(in the rows, 128 means zero)
which system made each run:
defi, run 1 (11 x 20):
[[144 144 140 137 116 106 141  94 188  81 110 150 177 116 107 156 187 132
   98 133]
 [ 94 148 123  91 133 156 133 154  82 190 138 114 135 131 178 104 163 147
  124 171]
 [144 139 149 123 148 102  95 138 137 139 153 118 122  83  85 188 121  74
  112  88]
 [140 155 104 151 157 184 161 168 175 117 141 162 133 162 140  81 114 124
  146 155]
 [139  61  99 138 136 103  88 141  73 126 131  69 100  95 127 105 117 128
  157 105]
 [177 164 143 116 112  96 142  74 163  83 125 181 132 160 118 126 103 162
  135  99]
 [ 80 108 136 117  88 186 165 136  68 131  99 121 114 107 130 108 121 173
  116 168]
 [111 143 120 165 114  67 111  92 133 123 142 128 159  92 114 168 184 105
   89  86]
 [ 98 162 117  88 155 153 151 130 139 191 123 188 129 163 164 103 120 116
  112 165]
 [132  89 137 141 110 130  97 172 119 123 129  70 103  99 111 158 106  51
  105 128]
 [158 171 121 182 151 119 140 128 175 110 131 142 134 203 146 113 133 132
  162 103]]
vipo, run 2 (11 x 20):
[[161  87  96  97 100  96 129 134 105  64 128 142 111  80 114 120  77 141
  152 133]
 [161 172 146 157  85 118 180  81  80 104 127 150 140 137 126  69 136 156
  111 118]
 [ 57 139 100 130 116 124 119 101  59 170 154 153 131 124 125 146  95 163
   91 107]
 [ 85 122 107 131  95 100 156 127 181 142  83 186 125 114 105 136 140 100
   64 124]
 [109 121 125 142 109 151 117 136 145 172 134 114 110 173 191  77 139  78
  104 152]
 [113 132 145 160 142  97  90 146 138 140 115 110  88 169 140 195 105  76
  161 100]
 [140 100 150 147 164 180 135 113 173  85  81 129 143 179 115 145 116 135
  143 162]
 [141  94 105 112 120 109 104 142 101  98 117  59 157 141 165 145 174 171
  155 162]
 [168 181 175  80 138 100 121  98 131 134 128 129 159 124 106 173 167 158
  120 113]
 [103 142 131  88 125 205 135 175 134 136 163 117 141  82  91 135 125 173
  107 150]
 [137 128 105 150 144 104 126 167 145 139 150 111 131  48 106  95 196 102
  130  98]]
Fisa, run 3 (11 x 20):
[[131  89 133 146 101 132  90  83 120  78 140 118 131 128 108 163  63 104
   87 117]
 [100 161 100 146  98 113 186 161 148 110  76 151 142 158 140 133 169 176
  138 146]
 [117  95 154 102 135 122  89  67  65 182 113  94 136 133 136 120 141 119
   80 126]
 [117 181 125 107 107 119 118 159 208 120 165 153 134 134 130 189 132 122
  113 121]
 [116 105 165 141 165 190 146 161 107 166  76  89 110 119 113  99 160 109
  139 160]
 [137 116  84 151 164 109  61 112 141 107 201 105 155 130 152 147 128 125
  147 101]
 [171 135 146  74 161 125 173 145 136 115  70 169 112 118 111 126 118 152
  182 149]
 [149 102 135 152  85 169 105 114  81  81 169  67 143 106 122 106 113 132
   95 135]
 [117 201 107 143 130  74 164 135 122 141 132 178 136 120 123 138 157 174
  148  87]
 [110  80 145  87 135 174 123  85 108 162 116 149 123  94 104  87  99 116
   73 145]
 [119 155  89 154  73  92 121 182 178 109 173 125 120 110 165 127 152  88
  121 116]]
luvu, run 4 (11 x 20):
[[ 77  76  68 148  98 119 137 152 112 109 109 132  89 120 153 103 106 155
  163 128]
 [146 107 151 138 110  75 128  38 113 110  81 152 129 143 153 123 145  92
  108 133]
 [ 81 171 138 109  89 171 144 120  96 131 139 163 138 166 156 170  77 148
  101 172]
 [ 97 119 142 161 125 125 145 163 114 141  73  93 142 111  82 178 165 106
   79 133]
 [122 139  90 122 165 136  97 129 185 156 145 127 180 181 152 122 166 135
   91 139]
 [137 112 152  69 143 120  95 183 139 168 110  91  78 130 142 152 120 117
  166 126]
 [180 135 180 169 135 169 114 113 179  71 153  96 123 131 109 128 135 119
  156 110]
 [108 131 100 137 154 146 140 137  89 115 140 125 126 112 150 115 150 200
  207 135]
 [166  91 136  86 151  91 115  70 106 103 113 148 147  54  99 136 145 122
  125 128]
 [149 193 116  97  79 143 166 145 119 112 176 168 151 110 145  96 115 139
   97 158]
 [111 136 120 159 131 117 138 162  57 179 132 109 112  97  90 107 122 104
   95  91]]
luvu, run 5 (11 x 20):
[[125 149 115 170 177  97 130 135 157 173 129 141 122 114  94 102 176 118
  130  62]
 [113  79  91  92 147 156  94 127 169 136 166 154 101 114 162  84  87 120
  148 134]
 [161 122 149 154  82  87 146 138 118  83 105 121  78 112 155 125 114  76
  177 127]
 [127 147 141 177 145 170 152  61  72 106 131 153 152 167 133 109 100 149
  125 143]
 [ 84 104  76 100 121  95 139 145  87 116  91 143 150 110 103 180 112 170
  109 146]
 [153 139 146 102 101 108 144 113 162 142  93 132 164 144 116 104 176 105
   40 146]
 [ 91 167 133 116 107 153  97 169 117 190 184  94 115 160 154 142 111 131
  103 116]
 [111 117 150 173 173 132 118 150 186 143 101 123  88 112  81 156 140  96
  152  81]
 [127  88  95 136 147 166 113 122 180  94 142 122 137 145 180  88 145 135
  172 165]
 [160 119 153 101 124  81 114 112  68 110 106 106 107 116 164 153 133 116
  192 143]
 [163 167 166 126 136 175 157  85 112  86 140 159 164 127  86 147 102 152
  111 142]]
Zug, run 6 (11 x 20):
[[119 107 162 171 129 175  89 111 126 103 161  92  80 134 131 145  80 113
  174 100]
 [117 104 103 156 149 112 151 101 139  62  93 163 133 112 129 158 136 149
  190 137]
 [149 105 122  76 131 122 126  91  65 123 108 121 171 121 166 109 159 149
  127 190]
 [137 196 144  97  92 113 129 146  91 139 157 122 157 132 110 181 120 148
   77 121]
 [102 153 133 159 158 180 164 166 137 169 114 141 137 127  62 107 133 136
   81 114]
 [ 96  85  65 142 144 115  91 160 174 161 156 112 116  98 137  91 159 110
  120  99]
 [180 139 152 100 127  86 118 116 179 128 120 153  80 139 166 106 121  85
  172 110]
 [140 110 169 145  90 184 124 102 105  71 143 111  94 136 144 128  68 122
  157 145]
 [100 129 110 184 125  99 158 108  78  80 103 134 151 120 124 172 144 158
  157 127]
 [120 118 103  73 163 116 135  78  85 163  98 161 180 134 133 120 149 157
   90 164]
 [131 158 125  76  80 120 121 185 132 154 143 109 145 125 115 156 126 124
   54 138]]
Fisa, run 7 (11 x 20):
[[100 128 125 168 175 156 119 158 134 106 134 123 145 111  83 215 117 111
  141 123]
 [144  89  79 118 190 143 135 133 131 115 103 127 182 128 126  89 174 166
  138 167]
 [201 129 127  65 116  80  92 123  96 130 156  95 136 117 149 105 129 141
  134 119]
 [158 192 182 137 100 158 157 142 137 110 145 140 107 122  71 137  92 152
  123  90]
 [ 62 106 100 174 126 181 144 135 109 136 143 126 121  80 103  98 141 173
  128 111]
 [122 110  95 116 143  69 112  77 146 144 140 174 128  82 165  93 166 103
  138 109]
 [156 148 156  94  96 145 149 130 127 126 129 167  94 140 166 106  68  67
  127 169]
 [103 132 116 210 101 130 139 171  88 103 123  99 115 142 116 163  99  89
  120 124]
 [ 97 106  77 157 177 105 134  94 129 136  80 162 164 182 117 130 138 167
  110 117]
 [134  82 115  39  96  98  98 117 146 140  98 116 127 141 149 128 123 148
   95 154]
 [154 179 200 140  75 134 131 144 161 124 124  83 111 151 129 153 166 109
  114 115]]
Bulud, run 8 (11 x 20):
[[133 126 142 133 151 167 128  51 176 119 135 185 128 157 149  90 109 127
  132 134]
 [ 86  99 126 114  59 119 131 161  98 109 110 108  81 108 163 157 109 133
  158 150]
 [145 160 164 178 147 109 135  61 117 110 116 140 176 145 127 158 176  99
  106 128]
 [ 71 133  78  87 139 158 127 169 101 160 133 145 150 156 145 154  94 168
  113 171]
 [169 104 147 120 122  86 115 149 147 127  86  85 138 103  83 143 170  85
   79 115]
 [144 170 118 133 149 174 118 142 166 151 171 128 136 191 157  80 126 154
  135 122]
 [110  85 146 117 135 120 110 157 112 145  97 100  62  86  93 154 111 137
  171  91]
 [162 133 140 152 147 150 126  74 184  65 149 151 159 113 139 110 160 121
  153 141]
 [102 137 116  93 107 128 140 153  51 150 129 125 108 108 175 125 121 155
  171 160]
 [154 146 150 140 135 104 120  80 108 106 137 143 164  91  80 172 124  90
   79 108]
 [104 154  66 128 118 163 169 182 126 138 139 161 153 151 139  82 111 161
  102 162]]
nabal, run 9 (11 x 20):
[[156 122  76 145 143 162 144 154  75  92 162 120 175 121 111  83  99 154
  117 153]
 [159 129  74 102 137  57 135 131  91 144 124 144 140 113  99  85 128 178
  120  84]
 [135 133 150  79  88 138 135  97 149 158 135 165 101 113 107  76 101 149
   77 104]
 [ 67 133 130 166  49 131 148 149 134 144 137 126  77 103 149 103 137 120
  113 103]
 [ 86 128 140 188 149 109 134  68 141 146 111 172 113 133 151 136 151  73
  137 110]
 [ 95  99 114 108 129 126 116 115 134 114 107 162 124 158 178 176  85  76
  134 183]
 [160 132 136 152 105 106 137 152 106  87  81  89 155 190 137 167 130 102
  109 168]
 [129 144 114 135 168 144 102 125 110 145 131  97 171 205 112 157 123 188
  108 118]
 [117  98 125  76 148 129 113 162 155 145  89 100 126 109  75 160 150 199
  126 111]
 [154 132 159 107 117 157 111 130 190 127 149  90 134  92 134  92 205 141
  123 121]
 [123 165 156 131 148 145 111 141 110 153 184 116  91  82 158 132 152 117
  199 108]]
defi, run 10 (11 x 20):
[[129 156 122 182  91  64 136  89 132 132 127 145 131 148 111 106 148 137
   88  60]
 [ 57 108 120 106 113 167 132  97 144 173 111 175 100 154 150 104  95 143
   95 142]
 [110  96 147 152  74  95 120 135 161 108  94 102 104 103 144 161 156  62
  109 135]
 [126 172 152 160 151 137 129  97 132 145 120 138 135 209 192 137 149 101
  153 146]
 [100  87 130 100 167 140  96 152  98 138 100  98 120 138 120 207  88 124
  146 153]
 [186 136 127 133 150 120 132 148 179  76 103 104 182 151  99 148 167 135
  120 146]
 [134 135 122  90 146 158 104 154  89 165 150  75 140 148 145 101 152 200
  144 134]
 [145 133 152  94 139 118 106 128 159 125 147 126 116  62  63 164 131 153
  126  73]
 [131 156 126 131 130 189 168 143 165 115 161 164 132  87 139  65 158 140
  146 153]
 [122 113 108 139 131  94 109 129  58 142 169 120 102  57 149 107 134  99
  164 104]
 [160 165 124 130 138 103 156  89 133 103 134 213 131 134 117 120  73  99
  127 119]]
vipo, run 11 (11 x 20):
[[124 129 108 133 155 169 169 130  91 104 105 175 165 137 128 131  92 102
  114 201]
 [148 116  69 136 110  70 121 168  75 127 116  92 167 153 136 120 135 118
   79 141]
 [155 168 140 111 133 101 126 120 146 173 111 137 133 199  98 119 114 160
   82  80]
 [ 78  85 134 118  98 175 108 149 163 145 115  94  90 132 104 121 109 180
  112 101]
 [114 113 148 166 113 112 114  99 191 112 125 114 110  99 150 122 203 116
  156  98]
 [117 138 161  97 164 160 116  87 119 139 144 155 115 120 192 143 132 102
  189 167]
 [144 134 136 129 122 129 143 162  97  74 121 120 139  88 121 193 106  76
  140 176]
 [172 168 101 161 165 139 161 147  95 114 131 132 195 156 115 100 147 129
  102 151]
 [137 111  76  78 155  90 101 157  81 175 128 109 143 138 101 124 106 176
  100 106]
 [152 128 139 108  81 114 134 128 190 124 112 136 108 120  74  98 117 158
   85  79]
 [ 93 123 144 154  95 173 120 113 135 148 157 110  78 118 155  68 145 161
  151 100]]
Bulud, run 12 (11 x 20):
[[124  67  90  99 119 138 121 126 158 134 102 122 158 103 106  75 157 138
   54 146]
 [140 158 131 109  80  86 111 141 158 171 151 117  93 152 174  88 150 117
  123  95]
 [ 96 153 192 166 135 173 137 111 143 149 117 150  74 142 107 154  90 104
  153  97]
 [ 89  78  91 176 139 163 121 141 157  71 126 121 134 110 140 152 129 111
  161 161]
 [159 116 114  98 152  71 126 109  86 129  85 127 152 141 181 128 174 115
  161 168]
 [157 164 162  75 118 137 112 107  89 133 146 129 151 160 117 176  76 145
   93 142]
 [118 150 116 162 104 157 161 196 131 106 118  98 149 121  62 138 140 170
   91 115]
 [118  98  95 140 181 129 101 120 139 176 141 109 143 110 121  67 190 145
  114  98]
 [133 130 132  54 124 108 107 129 180 152 144 169  77 101 150 123 103 118
  156 108]
 [155 148 196 162  85 176 159 131 133  80 125 119  89 105 134 117 115  82
  157 143]
 [ 98 129  86 199 150 131 124 115  68 104 161 124 144 129 159 139 125 126
  167 127]]
Zug, run 13 (11 x 20):
[[124 130 125 161 144 106 168 151  91 124 106 148 109  54  86 132 138 104
  159 106]
 [141 117  75 133 145 127 123  83 116 120 166 172 167 125 159  59 119 111
   98 146]
 [141 143 107  91  81  71 137 176  85 143 112 138  87 143 137 132  71 123
  128 117]
 [138 124 161 183 105 149 137  72 130 114 110 127 133 163  88 108 106 118
   64  99]
 [ 43 107  72 146 106 123 127 148 137 149 108 138 108 163 159 135 122 171
  136 125]
 [133  96 171 100 136  85 105  77 144 151  71 121 120 118 134 153 174  77
  105 128]
 [105 163 145 117 102 186 120 138 164 111 160 127 143 173 177 164 106 124
  118 177]
 [120 127 152 160 174 132 133 173  96 136  92  82 122 116 102 187 156 106
  163 131]
 [147 115  88 124 199 146  94  99 163 109 162 138 195 135 121 126 151 146
  124 132]
 [168 130 112  56 124 111 137 205 125 132 112 107 110 108 131 122 132 162
  169 144]
 [180 153 179 154 115 151 117  94 123 107 170  94 139 101  90  97 149 136
  107  85]]
nabal, run 14 (11 x 20):
[[123  99 170  77 155 151 112  50 142 145 103 138 136 108 140 113 172 154
  134 144]
 [113 161 149  99  75 128 115 158 124 120 175 107 122  75 163 178 149 103
  134 151]
 [143 185 159 180 178 159 166 142 105 142 135 140 152 117 109 132 154  81
  131 135]
 [115  88  51 116 188 141  94 157 112 137 165 142 148 112 123 120  81 113
  128 138]
 [203 118 107  99 114  72 153 163 156 101  84 139 119 134 115  88 121 126
  132 123]
 [150 139 151 136  91 164 116  89  98 132 160 103 111 169 137  64  94 170
  116 101]
 [ 67 133 127 156  94 111 144 119 116 123 115 151  92  89  96 162 121 181
  146  76]
 [ 95 104 143 124 128 145 150  56 153 131  99 171 149 102 140 106 179 114
   92 165]
 [101 146 115 107  98  95 106 148 103 156 153 118 126 130 204 165 140  74
  124 160]
 [154 169 166 162 157 133 142 147 125 136 103 134 132 164  96 172 106  65
  110 127]
 [103  87  64 148 165 180 107 172 143 119 135 108 151 169 121 118  91 152
  119 148]]

runs to name:
run 15 (2 x 20):
[[162 166 179  95 138 137 137 125 101  96 121 115 150 105  99 198 137 148
  149 146]
 [123 168 104 135 166 170 152 166 104 126 155 128 190 100  94 135 156 171
  115 151]]
 : defi
run 16 (2 x 20):
[[100 176 119 185 148 132 162 111 119 122 118 177 142 154  81 163 101 163
  120  97]
 [ 80  59  71 102 129 139 130 138 138 142  80 132 145 113 121 100 147 156
   87 161]]
 : luvu
run 17 (2 x 20):
[[136  98 154 136 149 175 118  98 156  78 140 118 123  87 158 122 153 109
  192 162]
 [155 156 127 128 146 121 138 118  62  93 155 136 151 104 172 145 136 116
  190 167]]
 : Fisa
run 18 (2 x 20):
[[130 136 147 142 138  67  86  68 114 157 135 136 114 132 130 157 125  81
  109  73]
 [ 87 146 125 120 124 193 160 149 175 119 125 190 107 145 131 137  70 134
  136 155]]
 : luvu
run 19 (2 x 20):
[[159 127 125 103 170 160  93 135 117 145 160  93 114 165 160  96 113 174
  189 120]
 [158 108 153 100 129 130 122 130 131  79 120 119 108  72  68 162 107 168
  169 104]]
 : defi
run 20 (2 x 20):
[[ 99  89  92 133 130 133 143 125  99 110 113 142  91 120 157  99 107 173
  206 135]
 [154 113 160 130  98  81 130  44  93  86 106 142 139 104 134 148 139 100
  112 133]]
 : vipo
run 21 (2 x 20):
[[200 118 167  78 166 135 108 109 153 142 123 109 126 110  94  82 157 149
  135 106]
 [135 135 126 103 102 162 112 151 132  99 197 116  95  75 124 117  94 178
  175 104]]
 : vipo
run 22 (2 x 20):
[[ 65 140 123 159 150 181 156 111 165 151 101 186 116 175 126 128 106 148
  128 132]
 [ 93  47 107 129 113 105  96 134 123 125  88  86 122 120 162 142 151  86
  116 160]]
 : vipo
run 23 (2 x 20):
[[ 96 126  88 124  83 114  82 140 143 117 201 121 144  96 165 154 119  94
   87 129]
 [133 174 143 146 145 104 189 156 119 163  69 170 113 153 126 118 147  90
  129 139]]
 : Bulud
run 24 (2 x 20):
[[115 133  89 147 136 182 151 156 118 143 149 134 173 122 138  71 146 108
   76 177]
 [134 112  87 117 132  54  97 161 107 180 133 116 105 126 134 120 114  88
  113  88]]
 : Bulud
run 25 (2 x 20):
[[155  99 121 118 172 189 121 131 161 136 134 116 151 113  79  66 137 155
   93 125]
 [131 118  92 103 102  92 109 169 142 136 164 112  90  88 155  92 145 159
  174  93]]
 : nabal
run 26 (2 x 20):
[[151 128 123 163  63 117 126 136 125  86 165 129 105 113 124 116  70  72
   95 113]
 [ 97 142 108 200 118 119 171 123 114 136  94 161 101 184 141  92 114 143
  147 105]]
 : defi
run 27 (2 x 20):
[[143 153 148  66 103 137 109 138  73 162 159 114 131 137 139 137  79 112
   80 149]
 [117 164 126 174 123 128 144 187 169 125 127 121 127 117  62 161 138 113
   92  86]]
 : Fisa
run 28 (2 x 20):
[[174 175 114 149 107 145 163 134 141  88 154 150 176 144 158  87 142  93
  104 171]
 [103 132 105 137 140 106 118 165  40 184 133 102  99 142 125 125  96 142
  135  94]]
 : defi
